In the rows, 128 means zero.
The rows of T fall into 4 groups, and each row is roughly a mix of its group's hidden directions.
T:
[[113 127  88  90 143 102 148 123 104 142]
 [ 88 170 117 145 119 141 106 150 120 110]
 [131 121 143 140 136 102  79 121  96 102]
 [154 121 135 134 127  91 145  95 124 170]
 [164 110 107 124 116 113 134 131  76 116]
 [165 160 131 158  90 131 122 131 152 129]
 [166 156 106 120  90 119 130 140 111 105]
 [ 96 156 100 122 139  96 103 141  99 132]
 [137 115 143 164 124 161 167 132 143 102]
 [157 108 114 100 104 127 141 107  84 129]
 [172 138 127 120 140 113 114 141 117  79]
 [148 138 133 150 120 109 139 107 164 173]
 [144 158 166 132 119 155 145 106 132  95]
 [142 141 153 172 107 145 157 108 145 139]
 [176 115 153 118  93 138 139 116 151 136]
 [158 126 113 129 108  87 138 154  91 126]
 [ 88 168 118 146 120 145 109 152 121 106]
 [166 144 125 101  91 121 116 130 155 153]
 [122  85 128 113  85 107 155 129 139 120]
 [155 113  81 128 159 135 118 144 103 141]
 [136 134 146 119 128 147  75 100 157 126]
 [128 156 123 151 110 139 131 121 175 164]
 [130 143 133 165 150 110  92 160 147 112]
 [170 129  91 104 119 125 114 163 138 133]
 [146  92 125  73 137 118 109 125 131 136]
 [123 104 110 116 104  93 116 155 136 168]
 [110 118 140  87 105 137 152  90 115 146]
 [127 141 128 156 121 153  92 123 169 155]
 [132 132 108 169 151 115 143 175 124 114]
 [147 102 104 131 134 133 144 121  73 109]
 [120  96 137 139 117  87 124 130 101 167]
 [134 106 102 128 156  88 101 148 109 111]
 [123 152 126 163 131 108 143 114 162 168]
 [ 83 142 148 165 149 129 149 142 129 109]
 [131 101  92 139 166 116 115 135  93 142]
 [ 81 128 142 149 162 117 151 138 113 110]
 [103 153 114 111 145 150  87 154 119 107]
 [111 138 113  96 115  88  96 124 114 154]
 [122 105 108 143 147 133 160 131  80 108]
 [ 99 171 122 145 136 156 103 149 122 108]
 [103 136 115 105 121 156 130 154 104  85]
 [101 138 161 120  86 121 137 124 164 137]
 [153 104 146 140 120  91 127 128  85 148]
 [101 116 123 107  73  98 126 130 134 133]
 [161 143 155 152 101 109 162 132 129 107]
 [117 109 164 133 101  77 125 128 118 140]
 [117 157 159 129 110 166 150 104 151 116]
 [165 146 126 123 114 134  93 134 172 140]
 [ 89 147 112 153 161  96 144 133 112 129]
 [176 136 104 118 112 154 129 134 161 145]
 [113 140 130 143 142  87 180 121 128 142]
 [ 76 133 157 148 150 104 116 134 125 115]
 [164 113 154 141 119 103 132 122  83 140]
 [ 89 159 112 165 118 119 137 146 111 111]
 [173 104 130 118 123 121  96 106 137 158]
 [ 97 120 149 154 152 154  95 142 124 102]
 [ 97 130 130 152  75 130 150 139 140 110]
 [167  92 137 107 136 108 142 103 133 155]
 [158 123 105 107  98 117 168 137 106 145]
 [ 76 119 150 145 147 104 123 109 126 105]
 [172 107 131  91  97 147 117 119 137 136]
 [ 87 139 110 135 158 168 134 112 146 120]
 [ 79 132  94 112 159 122 128 135 107 129]
 [130 121 130 152 173 130 127 109  86 104]
 [110 130 122 158 167 168 128 131 159 117]
 [103 139 120 160 150 122 161 169 145 128]
 [120 119 133  87 106 151 153  90 128 149]
 [130 124 129 166 108  95 171 110 123 144]
 [151 152 133 110  96 109 118 143 166 155]
 [ 79 144 133 165 159 119 140 137 127 123]
 [126 140 163 147 122 162 156  93 112 141]
 [116 170 123 158 160 156 115 142 116 112]
 [150  88 136  96 144 160 127 138 144 105]
 [101 124  87  81 137 139 127 125 125 151]
 [138 151 158 146 108 174 119 117 155 133]
 [175 126 121 107  96 106 119 158 132 137]
 [105 155 106 140 127 129 138 119 165 172]
 [119 137 123 111 132 103 106 146 159  78]
 [122 152 103 111 141 156 121 137 166  92]
 [163 142 145 129 100 163 153 117 119 157]
 [112 148 101 122 139 182 137 123 156 132]
 [148 149 156 142 132 180 115 119 151 131]
 [155 135 100 152 129 109 151 177 124 127]
 [119  99 173 143 153 110 161 116 132 133]
 [132  94 161 105 131 134 150 134 102  91]
 [122 108 138 108 134 141 122 146  90  79]
 [118 164  99 158 138  92 135 123 135 156]
 [120 109 137 131 133 103 111 115  72 103]
 [128  96 134 102 153  95 156 117  97 128]
 [138 126 117  78  94 150 158 130 132 126]
 [120 132 139 158 122 173 146 145 143  92]
 [119 109 144 104 114 111 119  94  80 120]
 [122 143 111  96 145  97  89 125 108 153]]

Each list below has three rows that fit no group; the rest each fit one group, if only roughly. Name those rows in the order they come.
  q_571: [148 130 150 152 106 148 167 129 130  89]
  q_684: [117 108 133  78 104 140  98 142 147 118]
  q_130: [123  96 132  92 131 161 120 152 140  93]
  q_918: [128 167 113 157 112  97 164 134 139 133]
  q_562: [159 128 137 109  98 101  86 111 112 133]
  q_465: [114 176 116 163 158 123 121 127 107 134]
  q_177: [120 118 116 112 111 114 183 135  95 140]
  q_486: [ 92 135 114 131 127 116 111 163  87 106]
  q_966: [126 165 146 172 148 118 124 148 100 131]
  q_906: [ 88 140  97 122 136 110 114 158 104 104]
  q_15: [116 177 137 154 129 160  98 126 131 137]
  q_810: [139 114 106 102 112 152 177 113 112 142]
 => q_571; q_486; q_966
  q_820: [164 155 156 119  96 156 148 124 140 116]
  q_779: [149  96 173 154 149 110 117 120 119 118]
  q_672: [164  99 117 131 137 110 124 134  83 153]
  q_349: [147 151 124 157 130  83 134 142  98 105]
  q_945: [134 163 124 153 144  97 126 106 109 165]
  q_235: [156  91 121  88 166 123 120 129 123 126]
  q_858: [174 130 155 142 119 147 153  98 123 147]
  q_870: [169 142  94 115 151 149 119 144 128  98]
  q_862: [106 129 136 104 103 178 141 136 157 131]
  q_911: [133 145  86 115 160 111 105 138 107 154]
  q_848: [104 143  95 113 125 160  87 147 119 118]
  q_534: [120 122 122 108 106 107 180 135  98 144]
  q_135: [164 144  99  99 110 152 141 132  98 142]
 => q_858; q_911; q_135
  q_519: [119 136 117 149 141 117 120 109 162 181]
  q_46: [138 162 118 159 168 111 127 114 108 151]
  q_613: [125 128 142  88  90 121 152 106 124 159]
  q_313: [147 115 129  78 142 116  98 108 129 154]
  q_479: [ 82 142 105 106 138 125 168 140 116 120]
  q_567: [115 126  74 126 168 141 113 140 130 118]
  q_689: [150  88 118 131 161 117 165 136 116 109]
  q_783: [130 123 137 101 123 141 144  83  87 146]
  q_437: [149 121  94  85 137 130 143 122  94 109]
  q_93: [ 77 116  91 129 157 132 117 132 145 135]
  q_447: [189 124 101 125 112 131 107 131 116 123]
  q_363: [167 142 132 122 102  94  89 142 133 132]
  q_827: [176 128 129 161 120 109 154 126 104 112]
  q_972: [108 157 144 150 111 148 145 154 125  86]
 => q_783; q_437; q_827
  q_857: [138  88 156  96 149 130 123 126 122  91]
  q_634: [116 145 147 121  99 172 103 138 156 114]
  q_279: [160 138 118 144 138 154  84 130 161 120]
  q_699: [123 111 133 109 152 150  96  85 154 136]
  q_334: [149  96 132 141 128 102  83 150 104 127]
  q_895: [106 120 126  78 100 116  93 137 132 133]
  q_574: [161 138 152 138  86 152 131 141 140  99]
  q_257: [101 133 158 150 154 116 128 101 113  89]
  q_124: [140 149 135 181 152 136 159 115 118 126]
  q_140: [122 131 186 143 108 118 141  99 113 128]
  q_251: [145 142 121  96  90 132 121 152 169 126]
 => q_857; q_699; q_334
  q_417: [106  93 171 147 159 136 114 123 126 115]
  q_387: [106 127 134 161 170 143 100 129 136  98]
  q_509: [115 135 132  93 107 145 164 117 157 159]
  q_723: [ 82 132 111 120 109 104 166 136 111 142]
  q_694: [145 106 110 127 169  91 152 122 104 135]
  q_620: [141 107  82 114 129 129 121 154 127 169]
  q_67: [130 114  71 122 158 134 112 150 125 139]
  q_238: [109 149  74 112 137 144 128 155 143 119]
  q_323: [128  80 125 147 137  97 120 143  92 126]
  q_868: [161 119 126 114 127  85 160 105 112 149]
  q_579: [183 117 127 132 126 110 125 140  88 137]
  q_719: [174 157 101 135  98 104 119 126 125 135]
 => q_723; q_238; q_323
  q_825: [126 122 131 138 126  81 122 143  78 112]
  q_922: [148 118  88 118 118 142 131 148 126 177]
  q_757: [ 87 127 161 102 109 105 134 101 117 140]
  q_500: [159 155 132 131 134 182 147 112 121 119]
  q_64: [123 138  85 106 130 158 126 147 168 137]
  q_987: [116 128 112 115 128 108 133 114  63 131]
  q_720: [140 120 127  89 107 142 147 141  99  88]
  q_950: [122 111 132 120 131 171 130 155 143  82]
  q_386: [106 143 119 139 116 145 131 162 178 147]
  q_814: [151 120 149 122 159 144 105 130 101  85]
 => q_987; q_386; q_814
  q_838: [ 81 107 171 117 139 119 121 133 144 114]
  q_292: [113 132 125 143 113 121 172 148 174 142]
  q_158: [104 124  80 106 152 139 140 149 129 155]
  q_766: [125 135 141 148 140  83  91 154 111 112]
  q_172: [ 69 132 147 136 147 132 154 131 147 131]
  q_245: [163 127 159 114 122 151 114 100 153 157]
  q_157: [ 92 127 131 107 133 160 163 105 149 147]
  q_330: [124 166  73 115 111 125 126 131 136 146]
  q_411: [ 81 140 157 105 120 134 145 108 147 151]
  q_533: [151 163 126 103 111 168 134 130 158 114]
  q_812: [ 74 142 114 130 148 140 122 117 159 108]
 => q_838; q_292; q_158
  q_951: [123 115 118 135 129 101 154 141  71 115]
  q_399: [134 143 105 143 126 101 174 140 141 162]
  q_129: [163 143  85 110 137 147 117 156 140 112]
  q_639: [170 166 115 125 116 138  92 140 147 131]
  q_551: [173 135 120 130 106 108 127 108 151 166]
  q_788: [118 168 141 121 117 162  83 129 141 135]
  q_802: [ 97 102  99 133 145 110 148 129  87 116]
  q_229: [120 127 130 167 166 137  92 136 132  99]
  q_138: [ 88  96 126 142 140  88 116 127 113 149]
  q_960: [111 132 103 122 119 171 142 128 150 171]
  q_714: [174 123 118 115 106 113 128 108 151 164]
  q_646: [ 65 127 154 132 145 130 141 112 132 129]
  q_700: [149 133 140 116 111  99 119  96 131 177]
 => q_399; q_639; q_802
  q_228: [103 128 181 144 119 108 137 102 120 111]
  q_823: [194 139 137 121 108 140 137 134 116 128]
  q_422: [137 121 124 164 161 135  88 133 118  95]
  q_125: [133 121 155 144 124 111 175 108 155 155]
  q_252: [ 70 120 105 130 151 117 113 127 150 123]
  q_777: [ 86 112 128 106 136 164 134 120 159 151]
  q_529: [104 131 120 134 139 154  89 149 103  92]
  q_44: [147 140 116 152 145 163 121 146 175 131]
  q_224: [145 111 119 151 148 122 101 126  85  93]
  q_448: [155 156 117 116 111 178 144 126 147 140]
  q_2: [159 136 116  93  82 146 142 136 129 114]
  q_404: [152 148 106 153 152 109 140 126  88 104]
  q_749: [104 137 162 128  90 133 154 134 162 114]
  q_76: [ 80 128  96 128 149 149 125 132 160 138]
  q_755: [ 84 145  95 119 153 136 140 131 162 123]
 => q_404; q_749; q_755
  q_401: [124  96 127  84 100 150 112 137 147 147]
  q_846: [105 151 138 145 126 105 147 163 168 144]
  q_701: [155  76 122 120 134 121 167 130 127 113]
  q_17: [168 154 118 124 144 170 136 126 126  99]
  q_601: [149 120  97 119 121 156 179 137 126 142]
  q_841: [146 104 167 110 109  93 129 110 115 151]
  q_741: [103 132 128 105 106 121 183 129 115 150]
  q_408: [127 121 177 121 130 121  99 100 155 150]
  q_748: [ 71 130 156 137 152 133 146 124 147 130]
  q_499: [ 67 119 114 121 135 123 115 132 158 140]
  q_273: [103  97 143 150 139  89 123 119  97 148]
  q_682: [104 134  93 113 120 150 124 147 170 153]
  q_487: [159 126 126 135 137 151  73 111 139 112]
 => q_401; q_841; q_408
  q_908: [157 101 115 131 122  97 121 144  95 163]
  q_844: [105 145 141 114 109  99 164 151 152 152]
  q_369: [160 133 109  94 137  92 111 115 125 159]
  q_625: [120 112 181 137 117 155 149 132 153 112]
  q_391: [163 128  88 100 125 145 109 152 105 126]
  q_687: [129 128  73 118 162 145 113 147 138 119]
  q_742: [155 103 117 116 123 134 114 101  79 110]
  q_633: [154 127 119  86  94 143 138 139 109  99]
  q_962: [124 131 100 122 139 166 112 152 172 116]
  q_427: [140 127 115 130 144 185 126 111 163 129]
  q_718: [118 150 104 148 159  89 130 122  97 144]
  q_236: [ 89 140 167 137 109 145 144 101 149 131]
 => q_369; q_391; q_962
